Named moves, each a turn or a mirror, and the order they were made in; the first pair answered
move S:
-.09, -.05, -.07, -.02, .01, -.02, -.02, .05, -.12, -.03 |-> -.04, -.05, -.09, -.02, .03, -.07, -.06, .01, -.07, .05
.09, .03, .00, -.28, .04, -.14, .15, -.09, .06, .14 |-> -.05, .04, .05, -.26, -.03, .01, .28, .02, -.02, -.11
-.01, .06, .06, .05, .17, .13, -.04, -.08, -.02, -.27 |-> .10, .03, .02, .06, .25, -.04, -.16, -.18, .08, -.01
move Z:
.11, .00, -.07, .11, -.01, -.07, -.19, -.04, .12, .15 |-> .10, .06, -.17, -.13, .03, -.05, -.09, -.11, .15, .00
-.18, -.10, -.12, .04, -.07, .15, .00, .08, -.02, -.29 |-> -.07, .00, .24, .23, -.13, -.06, .00, .10, .11, .14
-.04, -.05, -.12, -.04, .00, .22, -.01, -.01, -.12, -.29 |-> .01, -.02, .21, .25, -.10, .06, -.08, .05, .00, .17
move P:
.12, .29, .16, -.03, -.01, -.12, .08, .05, .29, .21 |-> -.03, .13, .23, .31, -.12, .12, -.01, .26, .10, .03
.22, .05, .10, .10, .01, -.15, .08, -.10, .10, .31 |-> .10, .06, .25, .26, -.13, -.03, .16, .04, .01, .19
-.22, -.19, .01, -.13, .05, .03, .02, .10, -.20, -.11 |-> -.13, -.21, -.11, -.21, .14, -.03, -.06, .02, -.19, -.06
move U:
-.13, -.04, .25, .17, -.05, .16, .06, .08, -.09, -.36 |-> -.15, -.03, .02, -.24, .05, .00, .19, -.01, -.08, -.40
-.08, -.15, -.06, .12, .02, -.12, -.09, .10, -.12, .27 |-> -.05, -.07, .04, .29, -.06, .16, -.12, .13, -.12, -.01
-.07, -.06, .05, .06, -.02, -.11, -.10, .07, .06, .13 |-> -.04, -.02, .09, .15, -.07, .04, -.13, .08, .08, -.04
move G:
.02, -.04, .00, .12, -.01, -.02, -.09, .00, .04, .10 |-> .03, .00, .03, -.03, .02, -.10, -.03, -.05, .08, .13
.06, -.04, -.23, -.20, .10, -.09, -.01, -.11, .05, .02 |-> .11, .13, .00, -.09, .01, .10, .03, -.11, .17, -.22
-.09, -.07, -.06, .14, -.04, -.02, -.17, .04, -.05, .06 |-> -.08, .03, -.07, -.17, .00, -.16, .00, -.03, .03, .08
Then:
Each pair is 2 to 3 moves apart.
.02, -.06, .05, .18, .06, -.09, -.03, -.06, .05, .21 |-> .02, .05, .04, -.05, .09, -.14, .08, -.13, .13, .18 | Z, P, S
.15, -.08, .08, .26, -.04, .07, -.21, -.08, .08, .04 |-> -.01, .05, -.01, -.29, .01, -.01, .15, -.10, .05, -.22 | P, S, U
-.03, -.16, -.13, .16, -.07, -.01, -.30, .08, .11, .11 |-> -.11, -.20, -.30, -.12, .00, -.01, -.19, .05, .06, -.03 | G, Z
.00, -.06, -.16, -.21, .10, -.27, .02, -.07, .02, .24 |-> -.21, -.06, -.04, -.05, -.07, .14, .16, .12, -.14, -.28 | S, G
-.05, .05, .09, .02, .00, .22, -.05, .06, .15, -.31 |-> .03, -.04, .03, .18, .03, .22, -.21, .05, .15, -.20 | Z, P, S
.02, -.17, -.51, -.18, .18, .06, -.11, -.10, -.18, -.19 |-> -.12, .11, .31, -.11, -.10, -.29, .31, .10, -.01, .36 | U, Z, P
.05, -.03, .24, .19, -.19, .09, .00, .25, -.07, .08 |-> .29, .07, -.15, -.28, .06, .02, -.05, -.07, .07, -.05 | U, P, P
.13, .02, .10, .08, .01, -.05, -.04, -.02, .11, .15 |-> .03, .07, .05, -.16, .00, -.01, .18, -.01, .06, -.07 | S, Z, U
-.09, .11, -.04, -.30, .05, -.16, .25, -.11, .05, .09 |-> -.14, .13, .14, .16, -.10, .26, .11, .00, .00, -.25 | S, G
-.06, .27, .06, -.11, -.11, .05, .15, .09, .13, -.24 |-> .07, .13, -.12, -.16, .03, -.27, -.03, -.01, .15, .20 | G, S, G
.08, .31, .03, -.33, .00, -.07, .24, -.12, .02, -.10 |-> .24, .07, -.02, .06, .05, -.22, -.15, -.16, .01, .38 | P, S
-.18, -.03, .04, .09, -.04, .21, -.02, .25, -.17, -.28 |-> -.13, -.06, .08, -.03, .05, -.24, .03, .22, -.11, .32 | G, Z
.12, .11, -.08, -.14, -.06, .01, .11, .11, -.07, -.35 |-> .16, -.07, -.25, .03, -.02, .00, -.13, .14, -.17, -.22 | S, Z, S
.12, .11, .07, -.19, .15, -.32, .18, -.19, .08, -.04 |-> -.14, -.17, .04, .28, .02, -.01, .03, .09, -.23, -.29 | S, Z
.11, -.09, .05, -.08, .15, -.18, -.04, -.03, .07, .23 |-> .06, -.23, -.17, .00, .18, .01, -.17, .01, -.07, -.02 | S, P, S
.03, .02, -.12, .10, -.01, .24, -.12, -.11, -.02, -.21 |-> .14, .03, -.14, -.14, .06, -.08, -.08, -.22, .10, .16 | P, U
.13, .02, -.15, -.04, -.05, .32, -.06, -.03, -.02, -.31 |-> .30, .00, .03, .16, -.04, .06, -.21, -.09, .13, .24 | Z, P
.15, .02, -.18, -.19, .17, -.13, .16, -.28, .06, .17 |-> .20, .15, -.07, -.15, .12, .02, .21, -.31, .15, -.03 | G, U
-.02, .14, .08, -.24, .10, -.27, .16, .07, .00, .32 |-> -.14, .01, -.23, -.36, .13, -.08, .14, .11, -.20, -.07 | Z, P
-.05, .13, .02, -.24, -.02, -.09, .11, -.18, .00, .01 |-> .14, .17, -.01, -.10, .03, .03, -.04, -.27, .10, -.02 | G, P, P
.04, -.01, -.27, -.12, .09, -.01, -.10, -.07, .00, -.02 |-> -.19, -.11, -.11, .01, -.05, .04, .03, .14, -.16, -.02 | P, P, G
-.16, -.12, .15, .28, -.15, .03, .01, .19, -.19, .15 |-> -.18, -.15, -.06, .13, -.10, .21, -.04, .14, -.27, -.15 | P, S
-.09, -.16, -.01, .26, -.12, -.14, -.15, .14, -.09, .22 |-> .05, .20, .22, .18, -.20, .13, .01, .00, .15, -.18 | Z, G
.32, .20, .03, -.15, .08, -.06, -.08, -.33, .18, .23 |-> .27, .34, .32, -.05, -.09, .08, .07, -.19, .18, .08 | P, P, Z
.22, .22, -.01, -.04, -.05, .09, .10, -.21, .17, -.14 |-> .23, .12, .14, .23, -.09, .02, -.04, -.13, .14, .17 | U, U, U
-.06, -.05, .10, .39, -.08, .15, -.10, .12, .02, .01 |-> -.01, -.07, -.04, -.04, .08, -.27, -.02, .00, .10, .37 | S, G
-.23, -.11, .13, .14, .04, -.22, .03, .17, -.06, .31 |-> -.32, -.06, .21, -.02, .01, -.19, .25, .19, -.07, .13 | S, G
.10, -.14, .31, .24, -.14, -.09, .01, .17, -.10, .30 |-> .09, .07, .07, -.28, -.07, .16, .22, .00, -.03, -.39 | U, U
.17, -.05, -.07, .17, .05, -.07, -.24, -.07, .09, .23 |-> -.08, .16, .25, -.01, -.14, .09, .19, .10, .05, -.13 | P, S
-.02, -.14, -.24, -.22, .18, -.19, -.09, -.15, .01, .08 |-> .06, .10, .01, -.29, .11, -.20, .08, -.19, .17, .06 | G, U
.01, .23, .36, .04, -.10, .16, .14, .07, .03, -.15 |-> .08, .06, -.19, -.27, .11, .19, -.02, -.09, -.04, -.33 | S, Z
.00, -.07, -.26, .06, .01, .04, -.18, -.03, .04, .00 |-> -.11, .07, .10, .14, -.15, .13, .03, .10, .07, -.09 | S, Z, S
-.12, -.16, -.01, .08, -.01, -.15, -.01, .12, -.10, .19 |-> -.07, -.04, -.13, -.22, .07, -.21, .09, .00, -.02, .09 | P, Z
-.02, -.03, .00, .21, -.06, .04, -.13, .03, .01, .15 |-> -.19, .05, .01, -.04, -.11, .08, .14, .09, -.05, -.10 | G, S
-.01, .17, .17, .00, -.06, .19, .15, .05, .04, -.27 |-> .03, .20, .30, .07, -.11, .11, .13, .05, .09, -.13 | Z, Z
-.15, .17, .08, -.11, -.09, .11, .23, .17, -.05, -.23 |-> .11, .05, -.34, -.24, .15, -.05, -.06, -.07, .02, -.06 | P, P
.11, .02, -.21, -.05, .05, .17, -.10, -.12, .03, -.26 |-> .16, .04, -.10, .13, .00, .22, -.18, -.12, .06, -.19 | P, S, G
.12, .11, .17, .08, -.10, -.01, .02, .04, .17, .14 |-> .13, .03, -.03, -.17, .00, -.16, .04, -.01, .13, .24 | G, Z, U
.06, .04, .18, .18, -.06, .38, .00, .05, .05, -.20 |-> .10, -.04, .05, -.17, .13, -.20, .06, -.05, .10, .42 | G, Z
-.02, .03, .02, -.15, -.10, .02, .16, .04, -.07, -.11 |-> .12, .12, .13, .04, -.10, .07, .04, -.03, .10, -.05 | S, G
.23, .02, .25, .26, .07, .02, -.12, -.06, .21, -.01 |-> .15, -.24, -.15, .02, .23, -.21, -.15, -.08, .04, .16 | G, U, G
-.08, -.09, .05, -.22, -.08, -.06, .17, .04, -.08, .00 |-> .05, -.10, -.14, -.20, .02, .02, -.01, -.10, -.02, -.05 | G, S, Z
-.11, .14, .07, .09, -.11, .30, .12, -.01, -.03, -.45 |-> .15, -.06, -.12, .40, .05, .14, -.35, -.11, .01, .03 | Z, P
-.17, -.14, -.07, -.03, .03, -.01, .06, .22, -.15, -.16 |-> -.02, -.15, -.03, .22, .05, .04, -.17, .19, -.09, -.03 | P, U, U
.02, .07, .32, .29, -.11, .10, -.03, .05, .07, .10 |-> .07, .23, .29, .09, -.09, .19, .09, -.04, .13, -.13 | U, Z, Z
.08, .18, -.05, -.35, -.06, -.09, .10, -.12, .05, .07 |-> -.12, -.10, -.10, .13, -.14, .18, -.09, .13, -.26, -.09 | S, Z
.16, -.01, -.24, -.16, .21, -.26, -.13, -.15, .01, .12 |-> .11, -.16, -.20, .26, .15, -.05, -.32, -.03, -.11, .07 | Z, U
-.12, .02, .02, -.29, -.01, -.03, .30, .02, -.09, -.20 |-> .12, -.10, -.09, -.07, .11, -.29, -.08, -.12, -.03, .32 | Z, P, Z
.08, -.13, .00, -.10, -.05, -.29, -.04, -.11, .04, .38 |-> -.10, .01, .35, .15, -.26, .07, .17, .09, .01, .03 | P, U
.03, -.05, .01, .02, .19, .05, -.25, -.02, .13, -.08 |-> -.02, -.10, .06, .11, .17, -.01, -.24, .05, .08, .04 | S, U, Z
-.03, -.21, -.26, .04, .06, .00, -.12, -.10, -.06, .05 |-> -.17, .01, .03, -.18, -.03, -.08, .27, -.03, -.01, .01 | G, P, U
.16, .24, .09, .00, .12, -.01, -.22, -.09, .14, .23 |-> .10, .29, .20, -.04, .06, -.06, -.11, -.06, .15, .22 | U, G, P
.06, .17, -.19, -.18, .05, .13, .04, -.13, .11, -.40 |-> -.13, .10, -.02, -.03, -.06, .20, .12, .06, -.05, -.45 | S, U, S
-.12, -.09, -.19, -.21, .05, -.22, .09, .06, -.13, .22 |-> -.03, .22, .08, -.29, -.06, -.03, .27, -.01, .06, -.05 | Z, G
.09, -.04, .04, .41, -.01, .44, -.22, .01, -.03, -.24 |-> -.03, .14, -.09, -.29, .06, .31, .19, -.09, .00, -.48 | U, P, P
-.07, .03, -.02, -.04, .11, .29, -.08, .01, .00, -.31 |-> .10, .22, .14, -.21, .17, .05, .00, -.11, .23, -.01 | Z, Z, S
-.16, -.29, -.35, .10, .06, -.04, -.29, .09, -.22, .09 |-> -.04, -.22, -.44, -.06, .12, -.10, -.32, -.02, -.13, .11 | U, P, Z
-.05, -.25, -.40, -.25, .15, -.17, -.08, -.01, -.19, .07 |-> -.01, .10, .34, -.02, -.08, -.26, .18, .10, .06, .37 | U, S, Z
-.05, .25, .19, -.08, .07, -.16, .07, -.12, .13, .16 |-> -.28, -.05, .03, .14, .04, -.15, -.04, .08, -.16, .21 | P, G
-.12, .05, .50, -.27, -.04, -.30, .27, .00, .16, .27 |-> -.28, -.28, .01, .05, -.03, .35, -.08, .10, -.22, -.52 | U, Z, G
-.01, .18, .20, -.06, -.11, .40, .21, -.01, .13, -.52 |-> .08, .23, .29, .15, -.12, .43, .05, -.02, .18, -.42 | S, U, S
.14, .15, .15, -.04, -.03, -.11, .08, -.07, .17, .14 |-> .18, .03, .09, .19, -.01, .01, -.13, -.07, .11, .10 | G, P
-.12, -.07, .12, .17, -.10, -.01, -.01, .17, -.10, .08 |-> .00, -.01, -.12, .05, .00, .19, -.10, -.03, -.02, -.23 | P, U, U
.07, .18, .35, .19, -.16, .17, .09, .03, .12, -.07 |-> .04, -.10, .06, .39, -.07, .23, -.21, .06, -.06, -.05 | S, Z, Z
.07, .30, .28, .00, -.02, .15, .18, .06, .04, -.03 |-> .11, .04, -.23, .01, .17, .25, -.13, -.02, -.12, -.19 | Z, P
